In the rows, zero is written as 128.
One turn or mirror swaps these rows in pairs. Which row does each one swap with?
The rows were stretched afterwards, more along some directions than others.
J145: 124	120	122	137	107	144	125	133	120	112	136	120	123	144	118	125	124	119	100	114	150	140	134
J224: 129	124	136	160	114	153	128	141	139	115	104	149	122	155	122	144	97	128	119	119	162	145	108
J984: 96	123	138	142	99	150	138	135	117	111	149	119	148	149	114	116	138	103	107	87	147	138	103
J845: 113	118	122	140	106	142	144	143	141	113	121	134	129	126	135	117	128	120	140	112	134	123	104
J982: 87	130	117	146	111	171	137	131	136	115	127	112	138	140	138	134	143	142	114	90	145	133	105
J827: 127	129	134	153	124	148	124	143	120	100	141	136	136	152	126	128	107	117	107	121	147	131	127
J423: 121	127	133	140	114	162	121	143	128	123	119	124	130	139	129	129	113	126	122	116	126	122	114
J7: 124	115	135	141	116	131	145	143	120	126	125	149	140	147	123	132	109	106	129	118	154	138	105
J96: 98	130	123	137	107	165	128	134	122	115	142	118	129	153	120	132	132	123	106	88	146	130	119
J10: 78	105	144	144	98	157	124	145	113	105	125	130	138	147	133	149	112	118	101	97	117	121	90
J849: 103	109	151	153	93	161	112	126	123	104	117	124	124	148	125	144	113	133	109	108	129	140	106
J471: 120	146	117	136	119	148	135	150	108	109	140	122	160	142	124	97	113	118	103	105	153	107	117
J565: 86	110	132	137	116	171	118	122	123	112	129	127	127	138	143	148	135	142	105	101	113	138	109
J388: 104	135	128	157	123	156	139	139	138	103	121	126	144	142	131	138	123	135	115	101	148	133	94
J560: 111	120	131	139	94	137	135	139	121	120	136	119	132	150	104	123	123	122	107	118	148	137	114
J632: 118	137	137	150	121	154	135	136	113	111	129	140	145	153	126	126	103	123	113	102	156	136	97
J51: 107	140	138	161	118	162	140	143	116	110	130	115	154	169	107	106	107	126	115	96	163	125	99
J70: 122	121	135	149	111	150	134	130	136	125	111	134	126	135	130	132	132	133	108	122	148	140	122
J115: 91	112	128	139	103	141	128	135	121	128	124	112	138	135	117	119	136	123	126	111	140	123	115
J545: 116	114	126	152	116	146	147	116	111	111	128	123	142	134	117	115	141	125	117	106	139	127	105
J121: 105	120	117	143	96	169	126	128	122	109	134	112	137	127	125	109	142	110	123	97	129	106	123
J866: 87	103	127	154	112	138	137	127	126	107	121	122	136	143	134	148	130	144	107	105	129	146	96
J823: 126	123	130	123	118	131	127	149	120	124	140	140	132	137	115	130	106	118	118	124	137	127	104
J611: 94	131	128	136	120	150	125	142	133	120	134	118	136	140	124	131	138	132	107	109	139	149	130
J414: 101	128	149	142	113	144	120	130	118	115	131	134	129	167	114	147	86	131	96	119	147	152	101
J64: 119	105	129	141	88	148	128	127	116	113	125	126	129	131	129	112	128	109	103	104	124	133	104
J942: 115	115	145	140	109	137	127	121	116	125	134	127	121	152	105	130	120	110	130	116	150	156	112
J197: 128	126	131	136	120	139	141	144	116	118	119	147	127	156	105	137	86	122	116	128	152	129	98
J654: 102	110	148	161	126	151	132	132	130	110	105	143	127	161	135	161	108	151	113	118	140	154	99
J441: 109	103	146	148	100	150	122	125	108	104	125	132	124	143	111	130	113	95	116	112	126	126	87
J804: 97	115	130	153	114	144	147	136	114	131	111	119	149	144	123	116	127	140	118	104	151	123	112
J922: 128	127	147	131	106	149	125	141	99	110	135	127	139	154	121	115	100	103	110	108	135	122	110
J595: 102	124	138	155	111	149	136	135	98	119	141	120	153	163	110	111	111	124	97	98	150	120	109
J134: 111	95	121	129	89	148	123	118	130	113	120	129	112	115	132	134	139	112	124	104	119	128	110
J644: 141	138	115	137	109	153	129	129	121	115	143	125	141	142	111	93	116	108	125	112	163	123	123
J527: 110	112	134	165	109	135	140	124	120	114	126	132	137	155	133	116	119	126	118	104	151	135	103
J743: 123	115	138	140	93	147	142	126	112	133	125	138	133	154	112	118	105	124	121	118	151	120	99
J346: 125	120	144	145	117	137	128	139	128	121	116	148	129	157	115	137	97	130	120	126	165	150	100
J483: 125	132	141	134	102	149	133	147	139	108	131	136	129	140	130	132	111	131	113	128	130	135	111
J359: 105	131	121	149	117	154	146	151	128	117	119	132	150	137	136	133	122	145	113	113	143	113	106
J816: 111	130	124	157	115	170	140	124	122	116	124	126	143	160	128	110	117	141	115	93	163	123	128
J42: 118	125	135	137	98	159	117	131	129	91	142	129	117	149	128	140	118	114	104	111	130	140	104
J88: 82	121	120	152	104	181	128	145	135	109	114	125	140	139	143	139	125	140	115	98	135	115	110
J851: 119	134	139	152	132	157	135	134	99	116	141	140	149	168	119	118	97	127	103	109	157	114	110
J246: 90	125	154	155	121	153	136	155	126	118	116	147	148	162	126	164	96	150	100	110	147	135	97
J428: 101	105	128	161	120	148	113	123	117	106	128	128	138	144	131	135	125	128	122	105	137	139	110
J192: 104	106	106	157	117	157	138	117	119	120	124	118	137	138	138	114	144	128	131	104	136	124	126
J19: 106	114	134	132	107	137	137	138	119	106	134	137	132	127	133	121	132	107	124	109	110	125	103
J740: 101	141	128	131	114	167	136	137	115	104	147	110	144	152	117	112	133	114	116	90	149	118	110
J379: 118	110	126	148	112	139	135	130	104	128	119	135	142	150	122	121	106	129	106	107	152	124	115
J865: 100	125	140	144	120	153	124	113	116	123	134	131	146	141	122	126	127	135	98	113	138	132	114
J477: 110	129	117	146	102	152	126	140	131	109	121	122	135	144	134	127	114	113	110	104	150	133	106
J417: 123	119	125	143	125	149	121	129	111	106	128	136	133	145	137	143	106	136	113	115	134	127	122
J314: 129	123	134	146	106	149	121	126	119	97	124	128	123	159	123	117	109	97	114	106	154	143	109
J410: 90	118	108	144	96	162	131	123	117	109	131	117	136	148	125	123	133	112	108	91	141	122	110
J977: 104	134	140	146	125	158	123	131	134	97	125	126	130	132	133	147	120	129	108	117	126	140	105
J581: 98	142	136	153	110	176	135	136	135	115	137	115	137	154	114	125	126	147	102	100	158	123	106
J169: 117	111	134	141	99	143	132	106	101	109	117	119	134	140	116	118	117	91	112	110	133	122	95
J699: 117	120	120	159	117	147	115	128	112	107	132	120	138	159	114	121	107	123	98	100	146	144	108
J604: 137	111	134	161	106	156	119	112	122	95	113	128	115	156	125	127	106	110	115	118	146	153	108
J181: 102	126	126	140	110	138	146	138	123	118	142	123	142	150	122	107	127	132	111	93	151	133	111
J768: 123	129	137	136	100	144	123	144	124	100	146	131	127	150	111	142	107	103	106	117	144	131	112
J596: 93	108	133	136	110	147	142	125	109	133	118	114	145	139	117	118	134	128	119	93	140	128	101
J440: 133	128	134	138	110	137	131	136	134	120	123	137	118	153	108	130	106	121	116	130	159	165	116
J465: 121	114	128	144	110	144	131	143	114	113	126	139	136	129	125	126	111	107	124	123	126	110	103
J458: 118	133	147	125	107	133	130	145	126	128	139	138	127	163	101	135	96	122	108	124	153	152	108
J609: 85	119	130	139	121	164	119	132	131	111	129	130	133	141	143	139	138	133	116	96	130	134	113
J105: 120	131	109	129	98	149	128	139	120	112	147	120	139	128	121	101	130	109	117	109	140	110	123

J145 is swapped with -> J88
J560 is swapped with -> J359
J115 is swapped with -> J471
J740 is swapped with -> J346
J51 is swapped with -> J823
J743 is swapped with -> J545
J10 is swapped with -> J827

